One vector is turned by the same rotation once a step. Each row is the vector after some number of steps, and that number follows the row.
The counts run from 0 to 347.
[ 66  96 157 185  97 119  89 105 111 119 157 131 110 128 129 150  90 149
 155 132  91 136  69 116 112  92 102 133 124 109 153 139 109 130 160 120
 168 140 116 170 168 122 138 121] => 141
[ 69  88 153 186 138  98  98 131 101 123 153 112 110 141 118 134 123 143
 149 130 106 150  86  82 121 116 144 144 141  96 118 112 114 103 138  95
 153 151 122 164 175 140 155 119] => 321
[ 68 117 149 161 123  97 108 133 145 122 156  88 105 125 105 160 138 176
 141 138 181 156  99  57 136 143 166 140 161 134 125 134  85  86 159 109
 147 134 137 134 148 131 147 107] => 227
[ 53 129 127 175 134 128 111 149 130  92 146 119  87 148 138 182 132 167
 142 131 170 154  94  91 115 140 140 143 149 147  88 145 100 108 152 112
 147 116 123 144 161 146 140 131] => 127
[ 89  93 139 218  85 155 113 110 100 115 164 126 139 138 122 152 130 136
 142 175 122 143 145 103 114 133 142 109 168 123 147 114  98 111 156 105
 167 135 114 115 136 132 116 111] => 74
[ 55  88 114 187 153 120 113 106 141  94 136 136 114 134 109 170 102 150
 102 143 126 138 102  58 130 141 134 138 116 121 127 140  86  97 143 108
 170 150 120 152 172 156 128 128] => 28
[ 79 108 128 162 121 120 127 102 159  99 130 125 114 119 114 170 103 190
 114 141 147 146 101  80 143 149 140 140 139 138 139 139  82  92 167 113
 177 146 121 169 127 125 147 110] => 165
[ 84 101 126 169 130  98  81 100 135  87 132 114  99 149 116 197 146 158
 136 117 147 150  79  74 123 109 140 111 156 140 120 177 100 118 158 105
 161 139 117 144 157 129 117 126] => 267
[ 75 107 173 180 109 104  94 121 111 123 163 100 127 126 121 142 139 165
 172 136 133 168  93 108 114 121 168 117 159 125 126 119 109 101 158 109
 159 125 125 154 136 121 149  90] => 148
[ 69 107 156 180 122 115  97 100 150  86 135 130 119 145 114 167 143 148
 114 123 124 158  91  94 116 129 160 114 138 114 136 137  80 115 140 131
 193 126 103 154 145 142 115 117] => 205
[ 70 121 127 178  99 137 113 107 154  97 126 114  95 144 111 161 102 153
 104 128 113 147 115  74 125 134 127 163 131 115 142 144  77 117 167 125
 177 139 113 169 151 128 146 135] => 64
[ 69 103 130 191  87 161 133 130  99 155 183  70 101 128 124 137 101 161
 155 168 121 122 138 110 118 130 114 134 160 130 137 120 106 115 187  96
 141 124 129 130 142 135 149 109] => 254
[ 70 103 142 206 122 142 110 121 101 105 117 127  97 160 121 154  95 146
 159 151  95 170 117 118  92 132 161 130 138 105 129 145 120 101 140 106
 169 140 101 157 115 141 131 113] => 9
[ 80  77 163 202 111 112  98  95  98 144 145 111 137 131 102 123 129 147
 140 143 104 147 119  96 113 114 164 101 152 115 158 133 109  92 149  92
 163 144 124 152 122 137 124 109] => 248
[ 75 101 158 160  79 132  93 109 114 112 170 104  96 143 121 149 115 134
 154 117 105 143  87 116  86 106 131 107 148 116 146 142 113 153 155 123
 174 103 111 148 156 120 135 110] => 177
[ 58  93 143 184 128 113  96  94 122 103 137 160 122 143 117 150  88 132
 126 145  87 145 100  84 112 118 137 111 120 116 149 125 107 121 131 123
 196 127 100 164 163 137 124 131] => 241
[ 66  91 103 149 124 138 124 112 134 131 136  98  80 135 112 171  73 163
 117 125 105 104 122  77 116 139 127 122 128 141 157 188 101 122 177 114
 169 117 120 132 125 135 145 101] => 60
[ 85  83 131 194 102 146 109 103 115 117 148 115 113 131 118 166 118 160
 162 157 111 140 133 126  91 137 141  77 170 127 145 149 121 127 160 105
 181 110  91 131 111 138 119  88] => 211
[ 72  96 156 192 121 113 100  93 149  86 142 164 145 132 123 173 113 155
 132 157 122 157 114  69 131 147 149 108 126 132 135 118  99 104 131 121
 190 123  95 157 159 139 119 115] => 342
[ 57  89 129 182 137 125 116 117 148 111 138 124 135 115 107 170 117 171
 120 153 158 139 113  55 150 154 162 112 132 145 129 136  90  93 150 109
 168 129 117 128 147 147 118 121] => 129
[ 93 119 134 196  59 137  99 108 102 101 155 123  91 148 129 188 121 140
 154 135 128 153 129 102  78  96 130 120 160 134 142 150 100 139 150 112
 143 112  99 136 142 115 111 126] => 37
[ 71 120 121 209  97 157 116  97 128 100 132 136 118 139 121 179 138 154
 109 156 149 163 125  96 125 137 144 130 153 124 133 148  77  96 166 116
 170 153 124 135 125 137 103 129] => 305
[ 72 104 150 190  78 134 106  91 132 118 136 108 109 157 114 138 108 132
 113 140  86 151 121  95 103 115 139 135 132  89 166 126  79 133 152 122
 188 132 108 167 158 119 124 112] => 277
[ 57  89 145 147 116 119 108 125 123 136 181  66  78 129 111 153 111 158
 157 112 111 112  96  83 107 128 142 137 147 115 141 146 104 134 155 102
 150  93 126 152 153 131 159 106] => 256
[ 78  88 120 171 142 106 108  96 145 119 113 108 117 121 101 170 141 168
 114 132 139 140  92  82 133 122 153 112 159 127 140 160  90  98 166  97
 173 160 121 140 132 142 126 117] => 266
[ 80 104 130 158 115 107 111 110 140 122 156  89 104 123 103 167 125 172
 126 138 168 147 139  45 128 142 160 128 143 146 140 154  86 101 159 104
 148 116 123 120 131 128 139 110] => 93
[ 93 111 127 180  63 129  88 100 125 115 170 123 115 127 134 188 132 156
 154 148 140 134 117  80 123  97 106 122 160 156 146 135 100 125 174 111
 146 151 116 134 160 114 119 122] => 271
[ 51 105 135 173 147 118 105 119 120 112 159 138 122 120 138 187 119 179
 152 150 149 128  74 100 144 119 116 130 130 153 119 139 112  92 172  95
 150 141 130 143 159 153 139 127] => 264
[ 58 115 124 172 124 129 110 132 123 100 150 144 101 142 142 174 103 160
 137 146 132 143  85  72 132 125 101 158 125 137 124 132  98 105 157 104
 140 145 120 154 179 147 139 140] => 163
[ 56  93 113 167 140 137 137 106 142 137 136  86 100 112 111 141  94 165
 117 138 118 106 101  97 143 156 119 127 136 107 124 138  91 111 187 108
 187 137 129 145 143 145 147 109] => 24
[ 70  94 135 200  93 157 123 127 100 116 186 132 116 139 150 151  91 140
 164 172 102 139 131 121 100 129  94 138 152 120 125 103 117 128 163 111
 162 119 100 148 170 136 137 115] => 315
[ 64 102 135 166  97 151  97  96 129  95 135 131  87 139 141 180 105 161
 156 122 111 134  69 132 100 114 105 113 139 122 128 158 110 136 167 121
 183 112  96 169 138 142 132 110] => 239
[ 58 108 135 177 120 135 121 134 100 144 148  88  87 134 122 135  96 174
 170 118 101 138  74 138 113 112 130 159 146 113 113 139 120  97 170  95
 147 141 133 160 141 144 160 115] => 221
